In the data rows, 128 means zero.
Some points, each followed by its number:
  149  131  132  135  142  129  90  136  99  125  134  99  90  92  148  120  126  127  124  97  116  152  111  152  118  178  137  137 0
  138  133  127  122  140  116  99  150  128  109  113  108  126  131  122  132  134  132  123  119  123  134  120  129  124  139  141  131 1
  150  110  123  119  125  138  133  147  153  144  128  116  141  136  139  123  137  163  151  139  142  115  122  131  132  128  152  92 2
  139  135  110  112  129  134  147  149  159  133  115  129  129  117  142  110  140  150  136  108  115  116  125  160  129  114  154  100 3
  96  85  109  106  180  156  100  106  67  121  152  130  140  108  123  137  136  106  97  112  156  114  156  87  118  152  76  206 4
  144  136  94  114  134  95  118  140  168  139  76  137  134  100  84  142  127  163  120  144  80  103  118  165  152  138  128  172 5
  81  114  158  116  196  141  145  142  62  108  129  64  136  131  216  113  129  151  123  123  148  117  146  123  102  137  127  180 6
  114  139  140  153  127  128  155  94  114  149  137  119  126  128  131  150  90  130  131  154  105  141  137  123  141  137  111  156 7
  121  91  106  160  123  146  116  123  104  141  183  122  124  111  97  115  134  87  148  105  167  132  154  93  129  135  112  150 8
  129  125  134  49  184  127  101  102  100  91  150  113  101  90  80  122  142  125  139  108  122  115  164  123  146  136  93  158 9
  93  128  126  136  94  128  137  122  123  132  92  120  128  180  203  102  113  132  123  144  130  144  135  88  94  113  177  99 10
  139  140  102  57  140  132  107  146  89  121  110  138  105  148  145  132  143  177  110  103  98  122  164  152  119  138  91  114 11
  118  99  116  129  158  148  139  117  142  140  176  131  145  85  58  132  127  89  148  135  147  117  139  91  154  127  142  157 12
  97  140  174  181  128  121  114  162  95  111  120  77  140  149  162  104  128  121  123  124  159  155  112  112  112  132  156  152 13
  157  138  169  121  152  132  98  164  131  100  113  99  142  124  123  113  149  124  109  106  134  134  90  150  114  147  146  115 14
  137  155  122  123  101  156  117  111  149  159  110  168  142  138  76  131  114  110  106  111  97  148  152  111  127  135  111  135 15
  135  86  102  128  123  76  104  114  144  109  112  93  131  91  98  94  140  158  162  162  153  102  109  109  160  112  162  167 16
  157  163  186  127  146  136  130  203  142  95  104  106  137  138  178  89  171  149  117  81  158  127  87  199  95  113  135  84 17
  106  100  77  171  130  119  94  204  148  136  131  112  140  136  104  127  149  103  144  99  159  122  121  135  115  125  126  154 18
  124  108  117  127  140  102  86  132  140  98  121  116  125  102  69  150  134  104  115  155  121  122  93  105  155  150  146  164 19
  150  141  118  143  113  138  104  110  111  146  130  136  108  105  112  124  116  116  109  116  94  150  127  124  136  164  138  136 20
  99  169  175  143  104  161  180  109  140  160  139  153  124  132  138  117  119  112  147  106  148  150  121  152  117  93  85  129 21
  121  151  153  150  116  154  146  87  107  143  129  149  119  133  159  128  113  108  100  112  122  153  140  125  118  139  97  139 22
  164  147  158  121  108  148  127  132  109  129  144  124  101  136  175  114  127  146  118  111  112  152  111  146  122  161  154  53 23
  156  101  126  118  144  150  99  110  125  124  184  147  130  84  26  118  146  96  145  124  180  121  142  71  154  129  124  147 24
  145  157  148  92  136  132  113  167  114  105  120  145  110  120  113  120  159  152  115  86  113  125  125  175  128  133  92  107 25
  115  126  152  64  201  159  128  128  58  114  121  95  112  104  207  100  134  187  114  97  125  117  164  151  110  158  115  158 26
  133  125  134  47  179  131  104  97  103  91  151  116  97  89  77  128  143  128  140  107  121  115  157  128  147  134  87  155 27
  114  104  91  114  143  158  104  153  141  154  161  138  122  97  72  85  159  120  164  66  174  118  162  123  119  124  101  158 28
  95  129  115  143  108  119  180  119  142  133  141  121  152  192  172  153  110  98  140  163  154  128  127  117  106  63  125  105 29
  156  109  109  139  96  123  96  103  123  135  145  114  106  97  118  102  125  152  163  120  111  134  134  124  144  160  143  112 30
  145  139  142  70  147  150  131  125  119  117  131  155  143  160  124  131  136  130  108  132  128  118  140  126  113  116  120  92 31
  125  114  123  93  146  147  174  104  132  142  127  149  141  151  180  139  129  123  116  148  154  102  110  136  115  86  96  117 32
  140  147  105  120  106  142  133  90  100  149  138  164  102  125  121  134  119  147  123  130  108  139  161  121  143  131  101  141 33
  207  127  79  110  51  109  67  134  136  120  90  164  104  150  170  146  152  181  92  128  101  122  87  179  115  151  95  40 34
  124  128  97  103  132  109  121  140  110  116  87  93  117  170  182  135  110  162  112  148  67  137  143  121  122  144  175  100 35
  137  102  111  123  124  105  148  106  176  115  144  153  149  108  53  141  133  94  146  175  162  96  102  96  162  74  140  138 36
  80  124  141  144  161  135  164  61  89  137  158  125  97  85  124  158  83  112  148  147  109  141  153  99  160  153  111  200 37
  158  165  182  87  124  177  147  99  78  129  192  197  108  136  87  132  134  136  129  125  151  142  158  109  142  119  90  80 38
  119  135  114  136  120  130  107  176  131  135  106  134  138  157  147  123  145  121  112  84  118  132  132  164  95  126  101  131 39
  137  118  125  129  139  111  148  113  132  116  124  126  145  156  184  145  139  151  122  125  140  102  158  147  108  120  109  125 40
  118  138  161  115  150  124  132  114  137  119  136  108  145  99  47  112  131  130  155  142  143  123  143  95  160  104  134  172 41
  134  116  172  129  135  148  149  105  140  119  158  105  150  103  155  83  159  89  128  111  189  116  89  147  115  101  120  114 42
  79  103  122  141  150  94  132  160  133  108  116  79  170  157  144  122  142  134  157  152  185  96  117  124  110  74  109  181 43
  142  155  149  142  105  103  136  126  151  110  130  162  126  142  103  139  139  135  143  119  129  125  152  139  128  117  113  111 44
  144  142  119  147  105  137  101  113  119  148  125  133  109  113  111  128  112  112  106  115  95  159  126  117  129  163  142  140 45
  142  120  99  139  100  128  144  105  143  149  131  132  114  117  128  125  115  145  150  150  107  133  132  112  158  131  159  103 46
  146  117  129  103  133  124  101  172  120  109  124  109  132  150  140  126  137  148  125  138  125  128  117  122  117  142  166  75 47
  101  167  138  139  143  138  140  172  110  127  96  114  129  167  143  128  111  121  114  104  85  157  173  124  105  140  151  141 48
  96  137  173  181  127  119  115  169  97  113  119  74  140  146  160  98  127  116  122  119  156  156  110  110  106  131  163  146 49
  139  130  82  88  156  115  145  158  144  125  83  141  147  142  128  159  142  190  127  156  111  86  142  160  144  102  106  142 50
  138  114  97  96  118  104  73  169  190  119  102  103  153  122  66  89  173  99  137  99  160  110  100  136  108  93  144  136 51
  206  128  80  104  51  108  71  129  129  119  96  166  104  151  175  147  147  182  92  131  95  118  89  188  121  151  94  34 52
  192  140  131  127  129  154  121  117  127  136  160  182  155  123  55  131  151  112  90  112  137  117  145  120  137  120  87  125 53
  190  142  131  121  134  155  124  122  124  136  154  175  153  125  61  130  153  119  87  107  138  113  148  126  137  120  87  123 54
  90  125  131  135  143  136  154  129  141  128  154  127  155  138  88  139  124  76  144  142  166  124  134  96  127  86  112  152 55
  141  138  120  150  107  139  99  118  114  143  120  137  107  107  111  125  111  116  107  112  98  157  126  124  133  166  144  143 56
  135  117  90  123  139  123  116  139  176  140  104  145  150  105  54  150  128  128  136  142  124  106  122  119  153  122  127  161 57
  128  132  110  170  69  91  66  147  132  132  73  105  120  134  128  71  142  150  128  100  132  141  122  129  110  121  142  163 58
  103  107  93  200  88  79  96  174  144  143  82  92  120  139  156  117  121  132  133  136  125  139  87  138  116  130  169  157 59
  98  115  155  132  137  134  127  101  79  120  131  107  98  125  174  98  115  151  145  133  147  147  147  90  128  139  146  150 60
  123  82  105  89  162  146  133  111  136  129  164  126  145  102  93  114  141  102  141  142  162  104  125  86  145  118  141  134 61
  125  116  113  96  144  144  170  99  134  145  127  145  145  147  179  148  120  130  107  150  152  108  116  132  114  91  100  119 62
  142  135  166  166  101  119  106  138  140  125  113  126  132  116  150  95  147  121  129  101  156  142  115  133  107  146  158  125 63
  135  142  107  54  145  131  107  149  91  116  108  135  109  148  141  130  141  171  114  104  98  117  164  145  115  132  97  114 64
  162  180  164  121  106  136  133  122  141  133  115  156  128  129  102  97  140  106  104  97  127  147  111  156  114  101  110  118 65
  105  110  151  199  95  108  105  153  133  113  121  100  127  134  151  129  113  99  114  157  136  149  56  120  122  152  173  112 66
  113  140  141  157  129  126  156  94  115  145  139  126  125  130  131  155  95  131  134  153  111  141  131  129  144  134  102  151 67
  131  133  155  148  136  134  192  91  126  138  168  140  161  150  158  133  129  147  164  130  167  103  185  127  118  91  93  118 68
  149  169  194  157  87  90  137  170  158  99  106  82  133  153  169  77  150  147  144  111  158  139  70  182  100  89  155  72 69
  142  133  166  166  103  118  103  142  140  127  116  130  132  115  153  92  149  118  125  98  156  142  115  133  107  143  158  124 70
  98  111  86  118  132  140  131  127  116  155  124  133  130  120  134  124  120  138  136  139  123  118  158  114  130  124  126  168 71
  158  110  128  105  108  164  115  37  85  152  165  140  104  99  148  100  108  133  110  121  115  143  158  89  131  164  142  111 72
  135  122  160  92  175  158  164  142  74  118  185  110  129  122  172  120  144  160  138  112  148  114  151  153  125  133  110  81 73
  162  179  165  121  103  140  132  122  139  130  115  153  128  126  103  97  143  111  102  96  132  144  109  154  116  105  114  117 74
  122  156  108  104  101  157  159  114  126  164  129  180  101  138  120  141  100  131  127  134  73  158  161  121  143  131  150  88 75
  110  140  146  114  135  160  144  156  149  145  139  170  141  130  83  154  112  74  125  135  106  146  115  125  129  134  138  98 76
  145  117  130  90  149  157  162  125  151  130  167  166  142  109  121  141  140  105  128  137  148  104  107  145  143  109  100  83 77
  126  81  137  86  179  118  92  104  125  87  129  111  162  134  133  137  138  92  107  135  125  111  148  84  107  161  162  127 78
  113  134  76  174  68  94  106  123  165  149  83  123  102  122  136  136  101  120  119  137  81  145  96  142  130  136  166  145 79
  142  138  126  162  117  119  136  141  147  136  132  140  142  122  81  164  119  115  117  149  113  131  98  131  150  131  126  130 80
  119  126  147  90  162  159  134  90  73  129  129  119  96  123  205  132  100  142  96  118  82  152  149  122  117  187  150  112 81
  157  122  131  56  166  153  122  83  98  111  160  145  120  101  98  136  128  128  107  124  93  117  162  113  152  159  120  113 82
  145  183  158  132  145  126  169  157  119  121  138  163  104  148  109  189  114  158  138  139  95  140  132  174  145  132  84  103 83
  176  131  116  127  87  103  92  142  131  115  126  106  121  149  117  139  127  140  120  146  102  140  111  115  133  147  161  82 84
  131  92  106  129  125  74  104  117  142  111  112  87  130  91  102  100  135  159  160  166  149  92  108  108  159  103  162  166 85
  107  144  141  117  149  129  105  176  129  121  100  119  123  132  128  109  139  111  120  86  126  141  125  152  106  126  130  146 86
  99  169  140  143  147  135  133  170  109  129  96  118  129  168  142  119  114  124  108  99  82  159  169  128  105  144  146  151 87
  141  150  150  139  107  105  132  125  149  112  131  162  129  144  101  138  141  134  145  121  131  120  153  142  130  116  109  112 88
  103  143  201  159  153  115  134  143  120  86  144  119  135  121  104  103  150  130  162  120  164  125  161  111  128  123  143  147 89
  136  144  167  161  119  137  110  198  134  125  130  120  109  124  175  103  149  110  118  82  144  156  73  178  95  152  147  73 90
  147  151  155  133  113  110  140  121  149  112  129  157  128  143  106  138  145  135  136  121  131  122  153  142  126  117  110  109 91
Which five points above are nearest to each new point? Their numbers follow each, nearest first.
  143  116  125  121  145  113  148  108  128  112  125  125  147  153  183  149  136  151  127  129  141  99  162  142  106  115  102  120 -> 40 62 32 68 91
  114  113  151  192  97  106  104  149  127  110  121  102  127  136  157  125  117  103  120  148  140  149  61  122  127  153  170  114 -> 66 49 13 63 70
  154  122  135  66  161  152  124  82  101  110  157  141  116  99  100  134  126  129  103  124  95  120  160  111  151  157  117  109 -> 82 27 9 31 33
  121  139  178  114  142  132  111  98  71  117  137  103  89  96  159  89  125  169  141  113  149  144  138  127  129  144  109  162 -> 60 0 26 22 6
  142  120  122  125  142  112  149  109  129  117  120  129  147  156  183  151  138  153  130  128  140  99  159  147  105  116  105  123 -> 40 62 32 68 91
  146  161  189  161  94  94  133  167  159  102  111  83  135  151  181  80  153  140  144  111  161  135  68  178  100  92  162  72 -> 69 17 90 63 70
  127  114  92  135  138  117  118  145  183  143  102  139  150  109  61  146  131  129  135  150  130  105  121  116  152  121  130  162 -> 57 80 5 19 36
  142  115  91  140  99  130  141  102  144  149  138  135  110  118  122  128  110  146  146  150  106  128  133  111  155  131  159  106 -> 46 30 2 33 20
  128  113  87  132  138  121  124  146  182  142  105  141  154  107  56  149  130  125  135  149  123  106  124  122  155  120  132  163 -> 57 5 80 19 36
  138  144  112  116  108  145  141  90  101  149  135  162  104  124  118  132  116  149  125  129  115  138  154  116  144  126  99  139 -> 33 67 7 22 20
  126  139  179  103  142  137  117  97  71  115  139  108  92  91  161  92  128  168  140  109  149  141  139  131  133  142  106  151 -> 60 0 26 73 22
  154  140  172  127  149  131  96  172  132  106  114  99  141  122  122  112  145  125  107  107  135  131  92  149  113  151  144  120 -> 14 1 86 63 70
  157  136  129  77  144  119  103  125  127  100  108  128  118  133  101  134  135  133  100  127  96  130  129  117  137  139  153  108 -> 1 31 47 84 82
  127  115  93  130  138  123  126  145  183  145  102  143  156  118  59  143  131  128  135  145  129  108  123  118  150  127  127  164 -> 57 80 5 19 36
  133  116  176  133  137  143  156  111  147  121  154  105  154  102  157  81  151  94  124  109  185  114  86  147  118  90  120  117 -> 42 70 63 77 32
  136  161  148  95  136  136  113  172  116  107  111  140  106  124  120  117  157  155  119  97  111  122  128  175  126  133  94  107 -> 25 64 11 86 39
  141  115  95  97  118  101  75  166  189  120  104  108  151  120  63  90  169  97  137  98  158  107  101  135  107  94  140  133 -> 51 18 57 1 86
  118  123  95  120  141  141  131  160  118  139  153  120  129  132  103  132  125  123  149  113  119  129  176  118  127  124  136  133 -> 71 1 8 2 3
  83  122  150  131  190  148  169  93  63  130  165  111  123  105  118  143  103  144  144  146  129  131  182  91  156  141  98  193 -> 37 7 67 4 60
  119  103  123  127  158  153  136  113  133  138  177  131  143  83  57  128  118  90  152  136  147  121  143  91  155  125  144  157 -> 12 61 24 41 8
  113  128  148  141  135  124  154  158  153  113  147  128  155  138  86  123  143  110  163  154  174  118  119  110  144  75  140  122 -> 55 36 41 89 88
  164  120  117  49  162  140  110  84  151  123  124  138  127  83  105  128  136  109  96  115  94  104  115  146  136  143  132  121 -> 82 27 31 9 77
  111  115  59  182  100  75  114  181  152  134  86  95  117  142  154  142  118  143  143  143  112  126  99  153  127  117  160  153 -> 59 79 18 58 1
  96  120  121  134  90  126  135  121  122  131  94  123  126  176  205  109  115  128  121  144  134  139  131  94  96  113  173  97 -> 10 35 29 60 40
  93  115  117  118  134  135  127  150  143  129  128  130  115  117  136  133  117  97  138  135  125  135  101  127  125  134  160  114 -> 1 76 3 2 86
  113  144  135  105  142  114  117  149  118  115  106  110  122  139  143  127  125  136  121  132  113  134  126  138  113  128  131  140 -> 1 86 39 47 48
  123  139  142  95  180  136  124  154  81  113  117  89  122  124  170  108  134  180  123  103  119  118  162  146  120  148  127  141 -> 26 64 6 11 73
  96  125  119  132  92  123  137  123  122  129  94  123  127  181  200  103  115  130  122  142  134  144  135  96  97  110  176  97 -> 10 35 29 60 47
  137  120  172  135  139  143  157  116  145  121  149  105  152  102  162  83  152  100  127  111  180  114  88  148  114  93  121  119 -> 42 70 63 32 77
  136  124  120  124  114  65  126  134  187  89  122  117  148  124  48  147  141  141  175  185  148  90  100  139  164  69  117  125 -> 36 57 85 16 80
  106  94  101  137  146  98  104  101  127  112  126  132  119  115  126  141  131  113  134  121  132  113  153  107  123  148  124  174 -> 71 1 19 8 78
  138  113  96  103  117  105  73  166  190  120  102  107  148  120  60  92  169  93  141  98  157  110  100  131  110  99  141  136 -> 51 18 57 1 86
  114  126  147  137  139  120  148  163  160  110  140  128  151  139  85  121  146  109  157  148  180  113  112  114  140  73  138  125 -> 55 36 41 89 88
  55  139  143  125  171  130  156  153  109  116  132  125  140  134  103  130  132  106  147  135  155  120  150  123  123  84  88  185 -> 55 43 71 89 41
  90  164  165  118  129  155  167  124  136  131  129  157  135  127  90  121  116  85  126  138  114  151  131  112  139  101  131  126 -> 76 55 21 15 65
  105  102  80  177  126  120  99  202  146  135  133  111  133  130  106  130  149  103  146  102  161  125  126  133  116  123  126  156 -> 18 39 86 1 8
  148  106  121  122  125  133  136  152  145  146  133  115  139  138  143  122  130  168  161  135  141  114  125  132  128  127  149  87 -> 2 3 47 46 1
  137  129  103  142  124  130  120  144  145  150  92  130  146  131  173  131  135  139  92  110  114  115  107  181  100  139  95  135 -> 39 40 3 1 86
  124  86  112  89  161  148  133  112  140  131  163  132  143  103  92  114  140  98  141  144  159  103  126  86  146  111  141  129 -> 61 12 55 24 36
  134  138  176  102  140  146  135  129  110  117  156  120  130  145  128  108  138  104  127  120  140  138  127  112  118  117  142  90 -> 31 1 47 14 91
  130  132  108  108  133  133  146  150  159  134  113  126  133  122  140  113  137  150  139  118  117  120  126  150  129  109  154  106 -> 3 2 1 46 47
  109  110  141  196  91  105  116  150  130  114  118  102  125  141  156  130  116  103  118  154  137  149  61  121  122  151  170  111 -> 66 59 49 13 63
  167  115  116  50  161  138  113  85  148  124  122  141  130  85  104  128  139  110  91  114  94  110  117  150  132  149  127  122 -> 82 27 31 9 20
  92  120  129  131  94  129  135  121  120  129  101  117  127  180  204  103  113  132  124  137  135  142  131  92  97  112  177  95 -> 10 35 60 29 47
  94  116  111  131  142  90  93  173  88  98  93  57  92  156  191  138  124  174  146  127  107  143  133  131  117  156  148  141 -> 35 1 47 13 60
  113  140  140  122  129  158  142  151  155  147  143  175  141  138  83  160  108  80  123  139  105  147  114  124  128  135  140  99 -> 76 80 15 75 77
  116  126  144  136  137  126  148  155  150  112  139  133  146  137  88  126  142  114  158  157  174  118  118  110  137  77  139  121 -> 55 36 41 88 91
  134  114  93  130  140  125  117  146  180  139  102  149  151  109  58  145  129  120  132  146  125  104  118  117  154  122  130  162 -> 57 80 5 19 36
  53  136  141  120  169  132  153  158  110  118  133  122  138  129  111  130  130  110  149  124  154  122  151  123  117  87  93  191 -> 55 43 71 89 86
  162  108  128  108  105  165  115  38  88  154  162  143  107  98  148  101  109  136  109  119  112  145  160  90  135  169  143  113 -> 72 33 20 30 82
  150  155  173  128  149  131  125  202  141  101  102  102  128  136  176  95  162  149  124  85  153  124  88  194  99  120  137  85 -> 17 90 14 69 86
  153  145  170  126  145  130  98  168  134  104  120  104  140  119  122  114  149  126  108  106  133  131  93  149  113  150  138  112 -> 14 1 86 63 70
  146  158  186  131  139  128  136  202  142  100  105  100  133  141  184  93  163  149  126  84  154  127  91  198  96  111  134  81 -> 17 69 90 14 86
  174  125  162  48  131  143  113  85  128  124  154  135  156  129  97  114  135  103  111  147  133  124  110  96  133  117  146  69 -> 31 82 77 61 47
  168  105  127  104  111  169  117  34  85  153  164  148  108  97  146  103  109  137  104  124  106  142  155  91  140  170  141  110 -> 72 82 33 20 30
  140  126  98  144  97  127  147  105  141  151  129  128  112  123  132  130  110  150  151  142  108  130  132  116  152  128  158  106 -> 46 30 2 3 33
  150  128  127  139  119  135  111  185  148  135  106  154  137  137  127  127  155  129  102  108  147  123  93  164  112  128  120  108 -> 39 14 1 86 3
  109  111  95  147  118  121  126  133  136  143  129  107  114  133  125  135  96  101  140  152  101  149  130  90  136  140  192  132 -> 46 45 56 71 20
  159  116  127  68  164  158  120  77  102  115  150  140  112  95  100  135  130  127  106  124  91  120  158  111  151  158  122  111 -> 82 27 9 72 33
  158  116  128  63  165  157  126  80  102  114  153  145  113  93  99  136  125  126  109  122  96  116  155  109  150  162  116  115 -> 82 27 9 72 33
  133  134  175  99  123  141  135  81  118  113  138  115  141  153  142  107  127  108  114  128  153  134  116  98  114  112  127  100 -> 31 42 22 32 62
  113  122  144  126  138  121  151  156  158  116  144  126  154  137  84  123  143  113  156  152  172  113  115  108  141  76  136  128 -> 55 36 41 61 88
  144  118  105  134  91  124  119  192  202  139  120  152  171  134  98  111  175  102  139  111  190  103  75  164  111  63  110  87 -> 51 18 3 2 77
  154  138  165  127  150  128  101  167  136  107  116  101  140  126  126  114  146  127  109  105  135  130  90  151  117  147  139  121 -> 14 1 86 63 70
  135  133  113  110  131  131  147  149  156  136  114  127  131  113  138  111  138  141  134  122  115  120  127  158  128  113  152  106 -> 3 2 1 46 47
  124  141  180  104  141  138  118  95  68  116  137  108  91  96  161  90  126  170  141  110  148  141  141  136  128  141  110  159 -> 60 26 0 22 73
  134  116  96  97  120  104  76  168  191  120  103  105  152  129  66  90  174  95  137  95  157  112  104  130  108  92  139  138 -> 51 18 57 1 86
  136  130  160  149  137  136  190  89  123  139  170  133  159  150  157  132  129  148  168  131  166  108  188  123  121  97  92  115 -> 68 40 91 32 62
  110  118  149  196  97  104  112  152  136  110  119  102  125  139  156  131  115  99  121  150  135  149  61  120  119  147  165  114 -> 66 49 59 13 63
  72  122  103  156  143  132  162  114  109  167  161  148  80  74  105  158  91  125  169  130  115  134  145  143  161  144  81  205 -> 37 67 7 71 33
  148  139  166  124  150  132  100  165  135  105  113  98  139  121  126  114  146  124  111  107  139  134  91  147  120  149  141  121 -> 14 1 86 63 70
  145  133  133  136  139  134  87  138  103  127  134  99  91  91  145  122  125  121  118  96  114  150  111  148  126  175  144  138 -> 0 56 20 1 45
  109  114  148  195  95  103  108  151  132  110  116  99  129  137  153  129  115  101  118  155  138  148  61  122  121  150  168  112 -> 66 59 49 13 63
  112  135  137  133  168  139  154  129  119  132  114  101  145  135  179  139  117  128  114  119  121  119  125  163  108  126  90  163 -> 40 62 67 7 22
  123  150  104  110  108  160  161  112  125  165  131  180  103  133  118  142  97  133  127  130  73  154  157  120  140  130  150  94 -> 75 33 46 15 20
  77  125  100  151  145  130  156  114  109  159  156  144  83  68  102  156  97  133  175  132  109  133  148  143  164  144  89  201 -> 37 67 7 71 33
  186  75  90  102  130  140  80  92  131  140  189  145  115  57  44  119  143  107  140  122  133  108  127  99  166  162  143  123 -> 24 12 61 30 82
  165  111  125  112  110  168  117  36  81  154  160  142  104  105  148  102  105  135  114  123  108  146  158  90  132  168  138  111 -> 72 33 20 30 82
  110  142  134  122  128  154  140  161  154  149  139  169  141  139  89  159  111  84  127  136  111  146  116  126  125  132  136  102 -> 76 80 15 75 44
  127  80  115  88  167  147  133  114  135  128  161  129  145  99  91  115  141  104  144  143  164  102  132  86  145  119  139  135 -> 61 12 24 55 41
  139  150  111  121  104  143  140  85  101  147  142  163  102  125  117  131  117  150  117  135  110  138  160  117  145  127  94  131 -> 33 67 22 7 20
  95  117  122  138  89  124  144  120  123  131  92  120  124  180  203  104  115  130  119  142  133  145  132  92  93  108  178  101 -> 10 35 29 60 40
  106  109  86  204  86  85  100  178  145  139  84  98  116  138  153  115  122  132  129  131  123  139  89  137  120  133  169  157 -> 59 79 58 66 18
  105  110  93  203  90  76  100  169  142  137  85  91  122  137  157  116  120  134  133  131  128  138  89  133  121  133  171  162 -> 59 79 58 66 49
  120  106  79  125  139  129  135  137  106  140  130  135  114  128  144  148  123  166  136  133  112  110  155  132  140  139  112  136 -> 71 33 40 46 1
  147  112  119  116  128  138  134  149  146  143  133  118  139  135  145  124  136  169  159  138  143  119  128  135  129  131  147  89 -> 2 3 47 46 1
  178  142  159  120  127  123  116  114  128  103  133  137  114  114  153  121  145  147  124  95  101  130  152  154  122  175  158  75 -> 23 0 3 1 47
  141  118  94  95  120  102  80  170  197  122  99  105  157  123  63  95  167  100  138  96  157  109  98  134  109  90  140  130 -> 51 18 57 1 86
  153  111  123  123  121  130  132  148  144  148  135  116  143  138  146  122  132  169  162  134  146  118  123  133  125  127  148  87 -> 2 3 47 46 1
  152  139  170  123  149  127  102  162  131  106  115  103  140  124  130  117  146  127  106  109  136  134  90  148  118  148  141  119 -> 14 1 86 63 70
  49  138  144  117  170  127  160  151  111  117  133  126  140  137  107  133  134  105  145  134  157  122  150  123  119  81  90  186 -> 55 43 71 89 41
  130  117  97  129  136  121  122  142  181  141  106  142  151  111  67  146  127  124  135  150  126  104  119  122  148  123  125  162 -> 57 80 5 19 36
  132  114  174  142  138  144  154  108  140  119  156  103  152  105  163  81  150  96  123  111  187  113  83  144  119  99  125  116 -> 42 70 63 32 77
  105  109  96  201  91  84  103  171  148  138  82  95  116  137  151  117  121  131  133  136  129  140  89  129  121  133  169  159 -> 59 79 58 66 18
  133  132  157  149  137  137  189  91  126  136  165  139  161  154  157  134  133  146  163  131  162  110  189  128  120  97  91  117 -> 68 40 91 32 62
  167  117  117  47  164  137  114  91  145  127  121  138  130  84  109  126  139  108  94  111  94  108  114  147  132  143  126  126 -> 82 27 31 9 1
  127  82  115  90  164  145  133  111  132  127  173  129  145  101  89  115  137  104  146  144  166  99  127  87  145  116  144  135 -> 61 12 24 55 41
  140  116  122  131  135  109  150  111  132  122  129  134  150  159  181  147  135  147  130  130  141  101  160  144  108  116  101  121 -> 40 62 32 68 91
  138  161  150  90  143  135  119  169  116  108  112  140  114  122  118  115  161  151  119  91  112  123  127  178  127  131  95  103 -> 25 64 86 11 39
  149  131  127  128  136  128  91  139  98  120  134  98  87  91  149  128  123  129  115  96  115  153  111  154  120  172  139  135 -> 0 1 20 56 45
  155  121  136  66  162  156  124  79  103  115  151  143  114  101  98  134  124  122  111  124  95  122  156  118  155  157  119  115 -> 82 27 9 31 33
  146  127  83  166  109  115  144  137  136  129  97  121  127  160  205  173  118  141  85  139  110  120  95  179  113  128  109  105 -> 40 39 62 3 35
  95  114  113  120  136  135  123  156  141  124  128  134  113  119  132  135  121  97  134  131  124  134  97  127  123  143  159  110 -> 1 76 47 3 86
  152  143  174  120  151  132  105  160  131  104  123  105  139  118  123  111  145  124  109  104  136  132  92  149  114  147  136  115 -> 14 1 86 63 70
  103  114  94  198  90  82  98  171  137  134  86  96  120  136  155  119  122  136  130  134  127  140  92  135  118  131  165  158 -> 59 79 58 66 49
  128  114  98  127  139  119  121  145  181  146  103  143  153  110  60  144  132  124  138  145  126  106  119  119  151  126  130  162 -> 57 80 5 19 36
  136  111  100  102  122  104  74  167  194  122  103  107  152  124  61  96  167  92  136  100  157  109  100  126  111  95  142  134 -> 51 18 57 1 86
  138  133  111  110  127  137  146  151  155  133  115  127  133  113  138  107  143  141  135  113  114  114  127  156  131  113  150  105 -> 3 2 1 46 47
  140  119  193  76  167  173  141  147  92  101  165  150  118  121  168  81  169  141  133  89  189  122  131  136  108  116  118  70 -> 73 42 31 25 77
  130  80  111  92  161  151  128  116  141  125  161  126  143  100  89  115  142  109  143  140  162  101  129  89  145  117  140  127 -> 61 12 24 55 41
  106  102  80  175  121  120  104  198  148  136  134  111  141  133  107  120  148  103  151  107  154  124  125  130  116  120  130  151 -> 18 39 1 86 8
  151  161  181  127  149  136  131  200  140  98  104  104  133  138  177  90  167  150  119  80  154  128  90  197  103  120  134  84 -> 17 90 14 69 25
  132  113  96  127  140  126  121  141  177  144  108  146  155  110  58  146  128  127  136  151  127  106  125  119  151  124  129  163 -> 57 80 5 19 36
  139  133  132  110  115  129  141  148  151  124  127  144  119  124  131  120  142  130  133  121  120  121  102  161  132  114  129  83 -> 3 2 91 88 44
  160  131  103  144  94  115  142  139  118  138  102  145  119  159  200  136  138  187  114  123  121  114  125  166  112  125  100  98 -> 40 39 3 2 11
  116  105  116  121  160  152  142  115  133  141  176  131  140  84  64  133  120  87  154  138  147  123  141  88  154  122  142  162 -> 12 61 24 41 55
  152  115  122  123  126  133  131  151  151  144  129  115  142  141  146  125  135  167  156  134  144  119  121  134  126  130  148  87 -> 2 3 47 1 46
  133  148  170  80  114  150  152  54  121  129  121  139  158  160  140  124  115  137  99  154  125  130  143  87  120  113  104  105 -> 31 62 22 32 33
  112  100  120  131  160  146  141  113  131  137  172  126  143  85  63  133  123  89  153  141  144  122  139  92  158  129  146  163 -> 12 61 41 24 55
  140  119  98  138  107  79  107  120  133  102  83  91  122  138  167  129  134  139  100  151  118  114  91  143  128  120  132  138 -> 1 59 84 79 40
  100  139  112  74  135  123  109  149  94  115  98  118  122  169  158  135  119  149  106  138  89  136  152  106  109  145  149  116 -> 35 64 48 11 47
  122  99  90  123  143  107  143  143  183  130  145  109  168  115  65  126  140  117  172  165  168  92  124  110  157  67  147  151 -> 36 57 61 55 12
  136  143  103  114  109  137  139  89  105  150  136  162  105  124  125  133  114  152  122  131  115  133  162  115  141  124  106  138 -> 33 71 7 67 20
  178  143  164  123  131  121  115  111  138  107  134  133  116  120  144  121  140  150  127  100  102  132  148  150  121  173  160  76 -> 23 1 91 47 3
  164  108  132  117  108  164  116  36  85  153  164  139  112  104  152  96  106  138  110  125  118  144  157  88  135  170  142  114 -> 72 33 20 30 45
  127  158  122  124  120  181  161  124  117  175  126  167  124  136  175  122  114  127  104  95  106  147  153  156  102  134  105  108 -> 22 75 33 21 39
  104  132  187  146  178  158  150  174  104  117  161  105  135  106  137  109  139  130  153  106  172  131  130  150  122  131  118  145 -> 89 73 86 13 42
  136  126  162  98  169  157  162  144  81  113  184  104  130  128  180  114  151  160  136  112  158  116  143  152  124  129  118  78 -> 73 31 40 23 2
